In the rows, zero is written as 128.
One turn moves each row of this set onto another row. After a few examples, where does it send each row asked below?
q177: [ 77 121 182 121 102 105 142  84 120 139 128 154 145]
q541: [ 77 128 172 117  82 117 125  90 121 159 123 131 144]
q845: [103 125 170 130 112 105 134 116 114 129 120 146  90]
q575: [ 87 117 187 149  98 122 117 130 113 143 129 120 128]
q701: [ 99 118 182 155  90 116 140  96  93 149 121 141 113]
q33: [ 81 126 158 162 119 111 133 113 116 158 137 133 119]
q179: [ 97 141 164 145 102 127 130 120 116 163 140 153 125]
q704: [ 90 130 181 126  95 114 113 124 118 127 105 128 153]
q67: [ 85 131 166 169 124 101 131 113 112 134 123 132 145]
q492: [106 137 174 139  91 116 129 107 128 126 107 139  98]
q429: [112 127 159 118 103  94 133 117 110 120 114 134 109]
q903: [ 87 130 144 150  95 102 120 105  98 161 113 139 142]
q538: [118 115 163 153 129 104 130 118 119 124 122 136 117]
q37: [ 71 128 166 137 107 107 129 112 119 131 125 126 162]
q994: [ 97 122 150 143 117 120 122 134 124 138 113 131 108]
q92: [102 114 162 134 114  92 142 103 125 140  93 156 125]
q132: [ 82 115 154 124 103  84 120  89 108 128 110 137 140]
q282: [113 114 169 130 108 117 131 100 123 149 118 151  94]
q945: [ 70 129 171 130 105 133 121 115 120 138 147 129 129]
q580: [125 125 161 124 111 112 142 101 133 151 113 124 142]
q69: [ 80 134 173 146 100 125 106  96 109 159 108 122 117]
q504: [101 127 160 146 127 116 139  81 116 156 130 147 109]
q270: [113 111 188 146 119 126 119 114 102 143 102 139 125]
q703: [113 119 184 117 112 119 132  97  99 118 127 126 116]
q224: [121 138 172 130 124 111 138 101 110 125 119 150 148]
q284: [ 95 120 185 158  98 109 106  95 127 146 136 126 132]
q123: [ 90 112 159 109 111 101 121  93 118 118 105 150 128]
q537: [ 89 115 177 125 120 104 125  90 124 119  94 127 134]
q251: [101 139 181 130  95  89 124  98 131 159 123 125 145]
q584: [106 126 175 103  95 129 121  93 122 149 113 142 118]
q553: [120 106 167 151 114 131 122  99 129 139 126 124 128]
q473: [102 131 146 112 117 104 112 106 104 129 121 123 145]
q491: [103 116 175 105  95 111 126 100 127 122 105 143 139]
q608: [ 79 118 167 130 131 116 126 100 113 156 127 140 161]
q930: [ 89 160 157 130 106 111 126  82 117 142 125 133 139]
q722: [103 118 167 136  99 129 143 125  98 146 139 135 112]
q128: [ 78 128 167 148 105 123 145 127 103 154 135 140 119]
q156: [ 66 116 155 128 103 118 132 105 108 142 120 142 158]
q752: [111 124 148 121 114  99 140  78 128 140 116 148 133]
q119: [ 73 105 160 142  99 120 130  97  95 154 134 139 144]

q270 goes to q224
q701 goes to q703
Now these:
q179 goes to q492
q177 goes to q945
q128 goes to q845
q284 goes to q553
q67 goes to q504
q752 goes to q541
q722 goes to q429
q37 goes to q33

One turn moves each row of this set onto another row. After a few examples, where does it send each row asked below?
q909: [131 157 125 129 102 106 115 122 134 128 141 131 151 124 103 121 162 117
 154 133 158 142 148 117 118 127]
q222: [109 131 149 117 115 114 135 135 135 129 128 117 151 109 120 133 114 112
 142 143 131 132 144 105 129 139]
q888: [138 132 170  99 105 131 142 145 126 109 152 144 147 145 109 146 147 121
 148 125 151 120 126 115 115 133]
q165: [108 111 122 128 105  91 137 123 128 125 137 116 150 136 126 143 132 122
 150 135 128  98 155 122 133 136]
q309: [120 134 122 124 123 106 141 160 115 149 135 117 146 139 109 130 131 132
 159 110 160  98 110 138 107 144]
q794: [118 151 140 117 135  96 157 131 118 136 105 126 152 134 111 144 150 118
 181 114 150 133 126 124 116 132]
q36: [113 144 120 120 130 109 139 146 128 123 129 124 150 139 104 139 130  87
 131 127 161  98 109 128 116 120]
q582: [ 98 107 154 135 130  99 139 143 145 130 124 131 163 133 122 143 123 135
 140 129 167 131 140 112 134 127]
q891: [130 125 156 121 103 122 145 122 130 112 145 127 102 140 108 139 146 101
 149 124 163 138 143 127 130 125]
q486: [118 127 133 124  95  89 122 129 126 119 148 129 125 154 148 126 141 124
 147 138 156 121 116 139 142 156]
q354: [110 155 137 108 139 113 117 147 108 115 134 131 121 148 125 145 163 118
 126 120 163 125 117 123 119 142]
q476: [112 150  92 116  95 104 130 146 122 135 132 123 157 151 116 137 149 129
 147 131 150 130 122 127 111 113]
q271: [123 126 174 131 108  93 139 151 121 126 111 123 152 132 125 136 165 127
 128 116 165 119 150 121 143 136]
q607: [129 127 111 120 123 109 122 143 110 137 125 101 147 134 100 151 135 105
 131 123 157 108 112 132 117 126]
q558: [ 93 118 115 130 112 108 132 133 137 128 129 123 160 131 111 143 117 120
 148 121 151 106 155 145 127 135]
q196: [103 144 110 134 103  95 118 140 119 117 132 111 145 159 139 124 157 144
 147 124 161 123 141 123 123 115]
q139: [101 123 134 122 116 107 123 140 120 125 156 121 129 153 133 142 150 117
 109 119 150 111 132 125 152 127]
q261: [101 149 118 124  94 102 139 134 118 120 155 124 153 157 133 125 154 144
 137 123 161 117 134 127 128 107]
q275: [116 125 133 116  97 104 123 135 132 127 159 131 125 158 141 126 144 125
 146 141 156 118 117 139 149 152]
q51: [115 140 130 118 129 109 143 157 117 139 134 124 148 145 119 129 133 122
 162 115 162  91 113 134  99 145]
q804: [106 145 159 112 130 104 135 120 132 114 137 139 138 154 135 136 156 124
 163 129 154 145 147 134 152 132]
q108: [124 113 147 139 132 103 159 154 123 129 141 138 121 133  90 156 152 118
 156 112 160 130 132 126 113 117]
q589: [112 137 161 109  96 101 145 150 124 121 142 128 103 132 119 127 137 152
 142 136 164 120 127 136 113 130]
q363: [117 127 160 116 115 110 136 145 143 126 107 124 161 125 109 126 153  89
 148 139 145 131 115 135 122 124]
q767: [129 154 141 120 126 100 134 133 110 120 141 115 127 139 106 134 154 137
 127 120 183 121  99 129 143 127]
q201: [128 113 151 141 138  98 152 148 119 119 138 130 121 135  99 154 154 113
 161 118 157 125 136 126 102 117]
q318: [113 121 151 108 114 102 138 154 136 124 130 127 114 139 108 133 139 141
 160 151 162 121 108 143  95 122]
q642: [108 101 162 126 127 103 134 129 127 130 135 125 170 134 129 155 127 137
 137 133 157 127 146 116 118 130]
q408: [127 158 128 125  98 109 121 120 134 129 148 137 153 125 103 123 164 113
 152 132 158 140 147 117 117 126]
q267: [116 107 155 120  97 125 136 157 128 132 138 129 141 135 100 150 160 140
 156 112 162 139 110 115 137 133]
q319: [114 130 139 139 122  89 129 120 138 134 145 134 158 141 114 119 174 135
 151 108 156 130 138 112 103 110]
q734: [105 115 122 127 107 109 139 123 131 126 129 121 165 139 113 148 123 119
 156 131 165  94 153 136 125 132]
q72: [119 155 106 122 107 101 130 136 126 116 136 114 160 151 119 120 144 124
 156 143 151 115 123 131 108 105]
q496: [129 135 137 102 142 113 118 134 115 127 139 107 126 153 111 137 166 125
 140 131 157 119  96 123 124 122]
q303: [100 114 120 127 101  94 147 129 142 131 135 128 149 140 119 138 132 120
 152 134 140  96 149 117 148 132]
q557: [128 117 157 111 103 111 139 135 127 139 117 114 165 120 103 139 154 101
 140 136 141 136 115 141 121 128]
q142: [118 124 148 113 102 118 143 128 132 138 121 115 155 118 114 140 123 115
 151 147 155 124 140  95 135 136]
q759: [116 129 181 123 120 105 138 155 124 125 135 127 153 131 123 128 161 128
 122 118 149 117 154 132 140 128]
q686: [121 146 144 106 142 112 155 137 118 145 134 120 154 132  99 143 147 129
 174 118 135 134 129 136 126 123]
q533: [114 125 137 138 112  85 126 126 117 113 134 110 129 150 137 137 149 113
 123 123 171 104 125 116 149 129]
q706: [114 127 134 137 119  94 128 125 136 140 144 133 157 143 113 123 177 136
 150 106 155 133 138 111 106 112]
q256: [140 131 149 132 106 100 123 160 138 107 111 122 129 125 103 132 136 133
 153 111 151 145 120 118 129 145]
q882: [109 133 156 106  98 105 136 156 124 122 127 128  98 139 126 133 144 146
 150 138 169 121 134 127 109 137]
q188: [129 124 148 126 103 115 137 128 131 112 136 123  97 134 109 139 144 104
 147 116 155 149 145 130 128 132]
q976: [113 151 130 114 127  92 143 133 120 121 127 133 125 140 118 137 155 114
 125 112 159 132  84 122 121 132]
q942: [122 138 151 119 112  93 138 111 117 128 131 125 139 142 129 147 154 140
 156 120 156 157 140 139 155 138]
q355: [111 123 146 106 100  98 147 150 127 129 128 137 117 135 113 145 138 138
 152 141 162 128 107 141  90 131]
q646: [115 126 174 134 122 103 133 141 127  84 138 127 140 129 125 134 146 120
 161 117 146 125 113 121 104 134]

q607 goes to q533
q891 goes to q108
q165 goes to q734
Now these:
q976 goes to q354
q582 goes to q222
q319 goes to q408
q486 goes to q51
q942 goes to q794
q196 goes to q72
q363 goes to q759
q256 goes to q646
q882 goes to q318

